In the rows, 128 means zero.
The rows of T fall into several groups, which share some directions, and each row is roughly a mix of its group's hidden directions.
T (101 x 10):
[[154 142 161 162 114 140  97 144 158 140]
 [130 108  90 121 110 121 180 140 152 118]
 [129 102 126 117 132 109 191 133 152 132]
 [117 142 123 124 125 166  90 132  81 113]
 [112  82 148 120 138 163 145 163 116 126]
 [108  96  91 124 113 108 173 136 142 133]
 [147 106 148 118 146 183 106 132 106 126]
 [127 153 172 174 118 125 100 136 134 129]
 [132 115 157 141 139  86 145 132 173 146]
 [140 175 108 140 128 102 109  91 142 141]
 [113  75 135 129 128 129 153 167 108 116]
 [156 117 113 126 100 134 162 147 174 115]
 [ 96 140  88 129 114  95 165 110 128 127]
 [133 144 171 131 165 106  90 115 128 142]
 [118  96 112 116 169 139 153  86 123 129]
 [104 139 177 140 134 113  85 109 131 124]
 [141 139 164 133 111 160  83 137 106 113]
 [110  91  94 122 110 114 169 140 150 129]
 [110 144 104 128 148  75 151 101 134 119]
 [172 122 155 125 173 136 124 134 156 140]
 [106 126 178 135 145 121  87 132 104 121]
 [135 143  98 113 112 168 100 121  89 114]
 [134 133 174 137 117 150  93 163 119 108]
 [113 125 109 109 155  82 171 123 138 130]
 [122  90 108 108  88 147 149 146 146 107]
 [149 153 176 131 119 131  83 119 122 117]
 [148 141  91 113 172 116 157 121 112 148]
 [142 139  91 114 171 117 154 121 103 151]
 [129 142  94 113 114 168 108 120  88 112]
 [126 126 135 140  80 119 171 154 152 130]
 [139 107  98 106 167 153 155 104 114 140]
 [131 144  92 114 109 165 103 115  92 113]
 [117 102 139 143 131  90 160 132 172 143]
 [106 118 158 148  80 137 110 133 151 104]
 [100 115 144 154  92 121 170 120 145 109]
 [115 125 164 147  83 144 103 139 143 102]
 [135 133  93 107 178 118 146 116 107 151]
 [145 155 116 129 147 159  84 119  94 126]
 [128 123 165 144 151  89 147 134 165 145]
 [150 119 128 110 166 149  81 115 106 137]
 [119 126 160 150  77 141 105 137 147 107]
 [127  80 167 131 126 116 129 151 163 138]
 [127 121 157 145 140  83 150 131 169 142]
 [126 103 118 132 147 128 183  89 138 123]
 [133 131  86 110 170 114 162 116 120 147]
 [133 119  93 129 129  94 173 124 155 149]
 [145 172 132 136 139 103 113  97 161 148]
 [109 139 163 145  86 120 101 159 140 119]
 [120 180 113 140 145 110 142 111  91 116]
 [125 121  84 131  95 121 177 128 143 125]
 [115 122  87 127 110 109 177 114 151 125]
 [110  92 144 134 124 111 161 133 176 137]
 [182 141 148 124 162 124 106 144 144 138]
 [115 118 165 149  82 135 106 141 144 105]
 [112 142 155 134 113 160  85 120  96 110]
 [131 105 123 110 121 170 128 156  86 106]
 [104 140 108 147  94  91 163 111 142 123]
 [110 129 115 128 122  74 158 124 162 139]
 [110 124 157 151  75 136 111 133 142 103]
 [127 120 164 144 146  86 145 134 166 145]
 [150 175 119 132 173 153 122 132 117 122]
 [117  80 133 117 125 157 152 163 110 114]
 [158 118 143 121 157 180 102 130 114 131]
 [119 114  77 123 120 113 174 121 139 142]
 [ 98 143 105 131 135  77 158 109 141 124]
 [100 100 139 144 140 100 169 135 159 141]
 [146 120 148 126 132 185  98 141 103 123]
 [149 102 128 114 134 102 179 136 157 143]
 [147 128  99 106 180 114 151 127 117 151]
 [139 161 126 135 123  95 125  95 173 142]
 [107 118  79 113 108 118 165 102 134 130]
 [127 170 133 145 136  92 125  93 157 142]
 [137 154  98 136 129 114 189 122 135 127]
 [138 179 102 138 147 114 125  94 137 150]
 [111 155 136 129  99 113  77 159 126 133]
 [138 125 174 134 115 108  98 162 158 130]
 [136 176 129 137 168 106 160 121 115 134]
 [127 172 101 122 150 149 156 117  94 122]
 [146 146 178 151 130 135  85 138 130 130]
 [106 173 133 145 150 106 150 115  95 113]
 [147 144 175 152 129 140  86 148 124 131]
 [115 104  81 124 128 118 175 135 145 138]
 [133 135  98 136  92 110  86 103 128 154]
 [132 140 115 132 151  76 159 107 155 130]
 [109 175 103 141 146 121 150 107  96 120]
 [ 89 121 110 131  76 110 152 130 118 120]
 [140 152 173 165 137 128  92 137 135 139]
 [113  97  94 124 107 146 167 155 127 109]
 [115  96 144 136 147 113 168 143 165 149]
 [124  77 121 128 133 121 160 170 114 125]
 [126 152 168 168 119 142 142 130 133  90]
 [ 97 152  87 129 134  91 152 106 135 135]
 [137 169 138 144 140  93 114  98 157 146]
 [124 104  98 122 155 128 169  88 138 140]
 [115 127 153 148  74 149 105 136 131 104]
 [127 146  97 117 116 168 105 119  86 114]
 [135 145 169 134 126 157  86 135 106 106]
 [123 149 136 143 130  96 131  96 179 147]
 [ 93 127 108 140  88  99 164 118 141 128]
 [119 104 128 137 130  97 173 132 171 142]
 [158 122 115 104 158 170 107 133 101 141]]

Here is one row of each group, with its name. Which group are the others in?
[144 181 109 128 139 127 122  91 149 146]	M
[140 146 179 155 146 115  94 137 134 139]	Y
[122 102  94  83 142 132 113 132 108 159]	X

[106  99  97 136 107 118 175 145 145 122]	Y
[139 180 119 135 159 119 133 120  88 126]	M
[147 132 115 116 189 112 148 138 111 146]	Y
[125 101 132 136  81 143 144 165 123  99]	Y
[126 153 162 152  96 116  94 155 143 119]	X
[126 116 154 145 139  81 149 133 168 143]	M
[163 111 139 110 177 147 101 123 131 144]	X
[118 138 164 133 151 127  77 116 103 145]	Y
[ 81 101 124 117  96  91 140 129 123 120]	X
